In the data rows, 128 means zero.
In each game, the first row plays the second. By how much does the first row win? 15 means about a draw, 30 a big win and 0 a big loss. Wins can go round in a circle. Each row has two weighted sums of its numbers, A and B, taken from their middle values. A row wins by its A times the other's B, less its B times the other's A.
120 129 116 127 108 111 124 129 100 105 136
109 100 102 134 159 136 125 103 166 157 107 >> 9
231 158 123 99 98 122 140 100 100 136 198
151 100 102 125 181 165 110 103 144 147 98 >> 15
155 100 102 116 183 167 128 104 100 144 98
136 138 123 99 98 132 158 100 100 119 157 >> 18
153 113 102 109 135 142 141 100 121 117 135
133 107 116 121 141 136 115 100 109 112 134 >> 12
99 120 138 169 129 97 101 158 167 133 98
99 100 102 102 160 182 145 109 134 176 114 >> 12
125 129 144 128 117 102 113 128 121 114 131
99 100 115 189 131 97 101 182 190 147 98 >> 17
99 100 102 123 159 137 120 129 156 156 122
99 185 224 196 98 97 109 225 148 99 98 >> 7
124 118 105 113 111 132 130 105 101 120 135
99 200 205 161 98 97 101 182 135 99 107 >> 17
99 119 150 237 127 97 101 236 237 99 98
141 100 102 187 206 121 101 144 218 237 98 >> 11
186 115 102 99 101 138 148 108 101 125 142
99 100 102 99 156 170 178 117 104 151 152 >> 21
121 100 102 99 132 159 176 118 100 149 139
102 131 120 129 98 103 116 132 126 101 113 >> 13
115 134 117 99 98 151 183 100 100 142 186
171 177 158 116 98 97 101 121 122 125 168 >> 19
141 100 102 99 124 184 215 100 100 114 177
192 100 102 116 148 155 131 100 136 129 103 >> 16
143 100 112 140 187 146 101 107 151 161 98
110 104 127 139 142 114 101 147 158 150 98 >> 15
136 100 102 170 237 133 101 112 223 238 98
128 115 107 99 115 136 157 100 100 112 140 >> 14
99 217 200 132 98 97 101 110 100 124 137
137 100 102 108 188 185 149 100 123 155 125 >> 14
118 128 138 99 127 135 136 100 101 106 152
99 111 103 99 113 152 170 107 100 130 186 >> 19
136 100 102 175 222 135 101 141 235 252 98
126 100 102 139 173 137 101 115 146 144 98 >> 19
160 114 159 177 162 115 101 145 181 101 98
202 106 102 119 146 133 125 109 140 120 98 >> 25
170 100 102 165 221 134 101 142 204 233 98
111 100 112 107 131 134 141 120 115 139 140 >> 19
118 173 162 141 98 97 109 122 108 99 114
99 109 143 146 118 97 101 148 137 158 98 >> 20
179 100 102 142 199 161 101 100 152 141 100
156 100 106 140 162 129 102 119 150 110 104 >> 12
151 120 109 100 98 126 135 114 103 149 119
152 136 114 99 105 116 139 100 114 126 157 >> 15
110 210 205 159 98 97 101 161 113 99 129
127 112 107 132 141 125 102 103 135 115 128 >> 14
120 140 153 153 120 103 112 128 143 99 98
132 100 102 142 141 128 105 128 140 142 114 >> 13
222 227 174 99 98 97 101 100 100 205 212
173 157 106 99 98 118 145 100 100 133 161 >> 8
142 123 106 119 121 125 125 111 100 120 144
99 150 189 193 117 97 104 185 188 99 98 >> 13
212 175 107 99 98 101 116 100 100 157 177
111 128 102 110 119 119 134 122 132 111 147 >> 4
106 114 128 129 131 121 115 124 147 116 137
124 100 102 99 141 157 162 112 100 121 157 >> 18
99 100 102 202 188 101 101 183 204 165 98
99 105 128 169 134 99 101 174 151 157 98 >> 20
115 100 102 99 130 152 159 101 118 141 133
112 143 180 169 98 97 101 159 151 99 98 >> 13
107 131 133 99 98 97 134 145 100 170 149
110 100 102 99 127 166 177 124 100 135 172 >> 23
99 100 106 174 165 99 101 178 211 155 98
124 100 102 131 207 159 101 128 179 223 98 >> 1
137 100 102 142 165 128 101 103 142 150 98
177 129 102 99 120 151 174 100 100 116 151 >> 17
124 182 160 141 98 97 101 130 103 99 98
104 100 102 114 145 154 149 117 112 152 107 >> 24
180 100 102 117 184 160 131 113 108 136 108
140 122 102 99 103 157 190 100 100 126 166 >> 16
99 102 102 99 119 131 152 126 115 160 140
99 150 174 173 98 97 101 164 142 99 98 >> 12
106 100 102 107 156 173 165 129 137 161 140
116 100 102 135 191 140 107 131 168 178 106 >> 17
217 169 127 99 98 100 116 100 100 130 206
119 145 120 118 107 101 120 103 100 112 130 >> 17
99 163 158 160 98 97 101 136 100 99 99
99 176 207 183 98 97 101 193 118 99 98 >> 20
122 101 102 135 154 138 107 100 116 121 98
176 128 102 99 98 152 171 100 100 122 186 >> 13
119 100 102 136 174 155 101 100 145 169 98
99 148 165 184 124 97 101 187 151 99 98 >> 16
114 163 150 106 98 97 108 100 100 107 132
171 195 187 124 98 97 101 126 112 144 155 >> 10
108 100 102 135 171 146 112 116 133 146 100
156 100 102 108 142 150 130 100 100 129 146 >> 16
104 128 169 188 123 97 101 154 162 99 98
124 100 116 126 165 148 104 100 100 124 117 >> 14
227 154 122 99 98 125 133 100 100 126 155
103 121 131 146 112 107 117 143 130 99 98 >> 12
153 183 134 117 98 97 101 128 116 129 123
128 100 102 99 128 149 172 136 100 131 164 >> 14
150 103 102 147 152 122 101 128 139 112 99
108 100 109 132 142 120 104 156 128 176 112 >> 20
122 100 102 107 125 147 137 111 117 143 136
146 100 102 99 157 172 136 100 108 100 98 >> 15
130 200 186 145 98 97 101 150 100 99 98
108 100 116 130 172 133 109 129 157 128 101 >> 17
141 100 102 125 188 158 118 100 123 128 105
99 100 102 99 135 193 223 134 117 122 158 >> 16
128 114 102 107 119 132 139 136 111 133 142
222 165 146 99 98 113 135 100 100 138 204 >> 15
129 100 102 99 168 178 170 128 115 134 135
204 148 107 99 98 125 155 100 100 131 191 >> 12
119 100 102 109 165 164 141 100 113 139 135
110 179 189 149 98 97 101 127 107 118 144 >> 13
123 178 186 130 98 97 101 135 100 123 133
99 131 182 243 98 97 101 255 238 99 98 >> 13
109 111 122 130 117 116 125 148 160 111 120
112 100 107 114 140 145 142 142 153 162 127 >> 8
133 206 188 167 98 97 101 161 127 99 100
138 170 179 131 98 97 101 147 132 121 135 >> 22
136 112 115 108 128 133 128 114 120 124 121
180 171 136 102 98 97 117 100 100 111 162 >> 15
156 100 102 104 144 167 147 100 102 131 107
99 107 138 117 117 113 122 149 148 150 129 >> 28
99 100 102 99 147 188 212 110 100 100 173
149 111 102 99 110 190 230 100 100 102 178 >> 18
131 100 102 99 154 180 169 100 100 115 104
143 101 102 99 130 150 153 100 113 117 118 >> 14
180 102 107 99 139 153 143 100 100 118 149
99 100 102 152 151 118 101 164 143 165 105 >> 15
161 144 103 99 98 128 141 100 100 100 165
112 195 181 137 98 97 101 143 100 99 113 >> 23
153 100 102 147 176 138 101 126 165 173 98
136 100 102 189 203 119 101 157 234 228 98 >> 15
102 198 214 162 98 97 101 165 135 99 98
130 100 102 99 160 179 177 111 120 109 134 >> 14
120 138 151 182 122 97 101 193 160 99 98
153 148 121 99 109 134 151 100 100 99 165 >> 9
155 120 102 99 124 155 163 100 100 112 152
113 106 102 99 130 155 176 108 100 114 181 >> 9
140 100 106 121 133 123 126 136 132 135 101
141 120 116 110 105 119 128 107 103 126 119 >> 17
147 125 113 101 128 132 139 100 115 110 131
171 151 122 99 98 124 150 100 100 140 196 >> 14
140 100 102 166 218 139 101 123 214 222 98
125 100 102 134 184 166 108 103 126 150 100 >> 16
138 115 102 101 130 144 140 104 100 125 131
99 175 214 209 98 97 130 206 148 99 98 >> 18
106 161 159 125 98 97 101 129 101 99 160
145 140 112 99 103 124 133 100 101 117 138 >> 17
137 178 153 125 98 97 101 104 109 99 136
133 100 102 124 175 148 125 115 133 144 120 >> 15
99 162 203 191 98 97 101 195 165 99 98
106 137 141 141 112 103 108 135 156 110 98 >> 16
165 144 112 99 98 113 127 100 101 126 166
129 189 168 159 98 97 101 160 119 99 102 >> 23
